Here are some points, one per row:
array([0.05, 0.79, 0.57, 1.41, -1.05, 0.29, -1.84, -0.43, 1.20,
       1.02, 0.95, -0.20, 0.15, -0.20, -1.21, -0.55, -0.99, -0.54,
       1.12, 0.02, -0.73, 1.03, 0.22, -0.52])
array([1.16, -0.07, 0.44, -1.83, 1.36, -0.01, 1.51, 1.83, -1.48,
       -1.82, -1.23, 0.03, -0.11, 0.58, 0.85, -0.09, -1.78, -0.32,
       1.14, -0.02, -1.05, -0.69, 0.50, -0.52])
array([0.03, -0.46, -1.15, -0.97, 0.66, 1.00, 0.77, 0.70, 1.09,
       -0.13, 1.64, 0.78, 1.67, -0.25, -0.38, -0.41, 2.77, -0.07,
       0.83, 2.03, -0.65, -1.34, 0.77, 1.08])
array([0.18, 0.05, -0.65, -0.29, -0.19, -0.85, -0.30, 2.23, -1.01,
       -1.19, -1.22, 0.94, 1.29, -1.71, -1.31, -1.41, -0.61, -0.12,
       1.24, -0.19, 1.21, -0.78, 0.77, -1.32])
array([0.03, -1.05, 0.56, 0.53, 0.29, -0.38, -0.81, 0.36, -2.55,
       0.87, 0.02, 1.28, -1.53, 0.91, 0.58, -1.98, -0.29, -0.89,
       1.06, 0.38, -1.08, 0.03, -1.10, -1.55])
array([-0.52, 1.19, 1.24, 0.60, 1.35, 0.88, -0.19, 0.60, 0.72,
       -0.70, -0.54, -0.12, 0.94, 0.37, -1.35, 1.35, 0.14, 2.13,
       0.63, -1.11, 0.58, -0.22, -1.29, -0.46])
array([1.57, 0.89, -0.18, -0.79, -2.27, 1.02, 0.27, -1.83, 1.36,
       -1.60, 1.52, -2.10, 0.45, 1.52, -2.03, -0.92, -0.48, 0.11,
       -0.83, 1.54, 0.07, 0.97, -1.55, 0.02])
array([0.67, -0.89, -0.46, 0.24, -2.08, -1.22, -1.08, -1.29, -0.38,
       -0.20, 0.53, 0.48, -0.45, 0.02, 2.48, 1.68, 0.94, 1.73,
       0.68, -1.49, -0.75, 0.64, -0.20, 1.80])
array([-0.42, -0.20, -0.23, 0.05, 0.06, -0.31, 1.75, 1.42, 0.69,
       -2.18, -0.12, -0.54, -0.32, 1.09, 0.13, 0.48, 0.84, 0.25,
       -1.70, -0.34, 0.27, -0.42, 0.95, -0.86])
array([-0.26, 0.60, -1.20, 0.87, 0.82, -0.06, 0.61, 0.43, 1.79,
       0.41, -0.23, 2.56, -0.65, 1.13, -0.86, 1.12, -1.28, 2.65,
       0.24, 1.27, 0.61, -0.90, -0.40, 0.65])
array([-1.50, 0.09, 1.01, -0.37, 0.15, 0.16, 1.20, -0.12, 0.29,
       -2.45, 0.94, 1.05, -0.26, 0.76, -1.00, -0.08, 0.39, -0.26,
       -0.29, -1.36, -0.88, -0.58, 1.04, 0.04])
array([0.09, -1.63, 0.51, 0.39, 0.31, -1.32, 0.80, -0.33, -1.47,
       0.17, 0.32, -0.99, -0.28, -0.59, 0.44, 0.21, -0.11, 0.90,
       0.96, -0.49, 0.51, 2.03, -0.72, 0.91])
array([0.24, -0.33, 1.89, 1.03, 0.65, -0.56, -0.47, 1.10, -0.92,
       -0.23, -0.06, 1.84, -1.09, -0.92, -0.20, -0.69, 1.53, 0.48,
       -1.50, -0.84, -1.01, 0.60, 1.23, -0.34])
array([0.24, 0.95, 0.49, 0.34, -1.03, -0.33, -0.15, 0.56, 0.20,
       1.23, -1.03, 0.23, 1.66, -0.08, 0.63, 0.17, 0.43, -0.62,
       -1.12, 0.40, 1.65, -0.17, -0.49, -1.18])
array([1.08, 1.67, -0.72, 0.14, -0.56, 0.34, 0.18, -0.39, -1.37,
       -0.39, 0.20, -0.89, -1.01, 0.16, 1.32, 1.03, -0.65, -0.49,
       -1.64, -0.23, -0.30, 0.55, 1.12, -0.17])
array([0.03, 0.39, 0.28, 1.54, 0.78, -1.71, -0.46, -0.21, 0.57,
       1.47, -1.74, -0.36, 1.19, 0.07, -0.78, -0.51, -0.67, -0.23,
       -1.14, -0.61, 0.35, -0.62, 0.86, -0.25])
array([-0.39, 0.59, -0.83, 1.01, 0.04, 2.18, 0.39, 0.42, 0.48,
       -0.23, -0.44, -0.63, 0.09, 0.54, -0.38, 0.68, -0.27, 1.31,
       2.27, -1.80, 0.75, 0.25, -0.87, 0.58])
array([-0.84, -0.79, -2.06, -0.54, -0.25, -0.35, -1.39, 0.52, 0.50,
       -0.87, 1.10, -0.63, -0.36, 0.61, -0.34, 1.35, 0.47, -0.56,
       -0.56, -0.16, -0.73, 0.38, -0.05, -2.32])
array([-0.32, -1.10, -0.24, -1.22, -0.39, -0.23, 0.54, -1.71, 1.13,
       0.97, 2.87, -1.60, 0.46, -1.40, 2.04, 0.41, -0.83, -0.93,
       0.59, 1.88, -0.31, 0.59, 3.02, -1.37])
array([0.26, 1.19, -0.88, -1.81, 0.40, 0.64, 0.91, -0.65, -1.11,
       1.49, -0.98, 0.29, -1.66, 0.64, 1.16, 0.00, 0.10, -0.35,
       -1.45, -0.18, -1.49, 1.60, 0.68, 0.65])
array([1.29, 0.24, 1.00, 0.78, 0.55, 0.40, -1.16, -0.02, -0.60,
       -0.31, -0.73, 1.98, -0.55, 0.25, 1.67, -0.52, 0.25, -1.62,
       -0.21, -0.97, 0.30, 0.70, 0.05, 0.47])
array([-0.35, -1.90, 0.55, 1.04, -0.25, -1.70, -1.94, 0.75, 0.33,
       0.25, 0.62, -0.57, -1.36, -0.51, -1.26, -1.67, 0.02, -1.85,
       -1.34, -0.83, -0.38, -1.01, -0.45, -1.08])
array([0.15, 0.42, -1.83, -0.70, 0.06, 1.21, 2.53, -0.79, 1.10,
       0.26, -1.10, -1.38, -1.57, -0.59, 0.46, 1.00, 0.59, 0.45,
       -0.11, 0.63, 0.92, -1.54, -0.32, -0.15])
array([-0.51, -0.57, 0.65, 0.53, -1.11, -2.41, 0.67, -0.77, -1.03,
       0.63, -0.25, -0.84, 1.13, 0.42, 0.99, -0.26, 0.05, 0.58,
       0.93, 0.70, -0.96, 0.31, -0.28, 1.13])
array([0.07, 1.50, -0.86, -0.68, -0.07, -1.16, 0.69, -0.30, -0.78,
       0.95, 0.54, -1.71, -0.34, 0.29, -1.38, 2.39, 0.89, -0.91,
       -0.18, 0.48, -0.32, -1.89, -0.18, 0.22])
array([-1.46, -1.01, 0.23, -0.65, -0.72, -0.07, -2.41, -1.53, -0.09,
       0.06, -0.58, -0.57, -0.14, 0.77, 1.16, -0.57, -0.08, 1.36,
       0.88, 0.32, 1.31, 0.81, -0.21, 1.51])
array([-0.29, -0.27, -0.89, -1.25, 0.52, 1.34, -0.20, -0.78, 0.14,
       0.03, -0.47, 0.50, -0.87, 1.35, -1.14, -0.59, 0.76, -1.55,
       2.25, 0.03, 0.25, 2.48, 0.28, -0.60])
There is one direction along which these points spread out most. Where along it does each point below lie, from 0 to 99? 50 is the average, and the first point above lies past it. One standard deviation of the points above along it is 16.
array([-1.36, -0.69, 0.58, 1.07, -0.71, -1.08, 0.89, -1.00, 1.31,
       -0.26, -0.03, -0.41, -0.11, -1.37, 1.98, 1.08, 0.33, 0.16,
       0.40, 0.68, 1.16, 0.85, -1.07, 2.07]) 43
array([-0.63, -1.54, 1.77, -1.34, -1.05, -0.24, -0.40, 0.67, -0.87,
       1.80, 1.18, -1.08, -0.97, 0.57, 0.09, 0.27, 0.28, 1.23,
       -0.51, 0.71, 1.42, 0.20, 0.22, 1.81]) 50
array([-0.61, 0.09, -0.47, -0.48, 1.85, 0.17, 0.55, -0.36, 0.53,
       1.17, -1.08, 0.80, 0.84, -0.06, -1.95, 0.79, -0.51, 1.52,
       -0.07, -0.77, -0.33, 0.41, -2.05, 0.17]) 45
array([0.11, -1.59, -2.32, -0.52, 0.71, 1.28, 0.28, -0.55, -0.45,
       -0.10, 0.43, 0.87, 2.84, 0.08, -0.89, 0.59, 0.73, -1.32,
       -1.20, 0.82, -0.23, -0.87, 0.97, 1.70]) 37
array([0.46, 0.14, 1.20, 1.80, 0.80, 1.30, -0.49, -0.10, 0.57,
       0.04, -0.62, -0.45, -0.54, -0.89, -0.02, -0.95, -0.78, -0.31,
       0.57, 1.13, 0.92, -0.56, 0.39, 0.32]) 55
array([-0.66, 0.79, 1.46, -0.24, 0.89, 0.97, -1.27, 0.82, -0.16,
       0.40, -0.18, -0.06, 0.04, -0.96, 0.68, -0.13, -1.22, -0.98,
       -1.39, -0.06, 0.32, -1.00, -1.50, -0.59]) 61
array([1.16, 0.84, -0.20, -0.32, -1.37, -0.54, 0.63, 2.61, 2.04,
       -0.11, -0.08, 0.93, 1.64, -1.63, -0.29, -1.21, -0.43, -0.74,
       0.85, -0.25, -0.31, -0.61, 0.39, -1.12]) 53
array([0.54, 0.50, 0.98, 1.02, 0.72, -1.27, -0.36, -0.34, -0.55,
       -0.33, 1.01, 0.64, -0.28, 0.81, 0.66, -3.99, -0.04, -0.55,
       0.01, -1.19, 0.84, -0.23, -0.05, -0.29]) 75
array([0.82, -0.34, 1.58, 0.62, -0.70, 1.54, -0.23, -0.18, -0.82,
       0.75, -0.75, 1.19, 0.14, -0.73, -0.94, 0.64, -0.37, -0.64,
       -0.58, -1.11, -0.76, 0.36, 0.32, -0.23]) 64
array([-0.11, 1.52, -1.82, -1.02, 0.88, 1.07, -0.05, -1.33, -0.41,
       -0.87, -0.43, -1.24, -0.08, -1.06, 0.36, 1.28, -0.11, 0.99,
       -0.85, 0.98, -1.18, -1.37, -0.99, -0.20]) 27
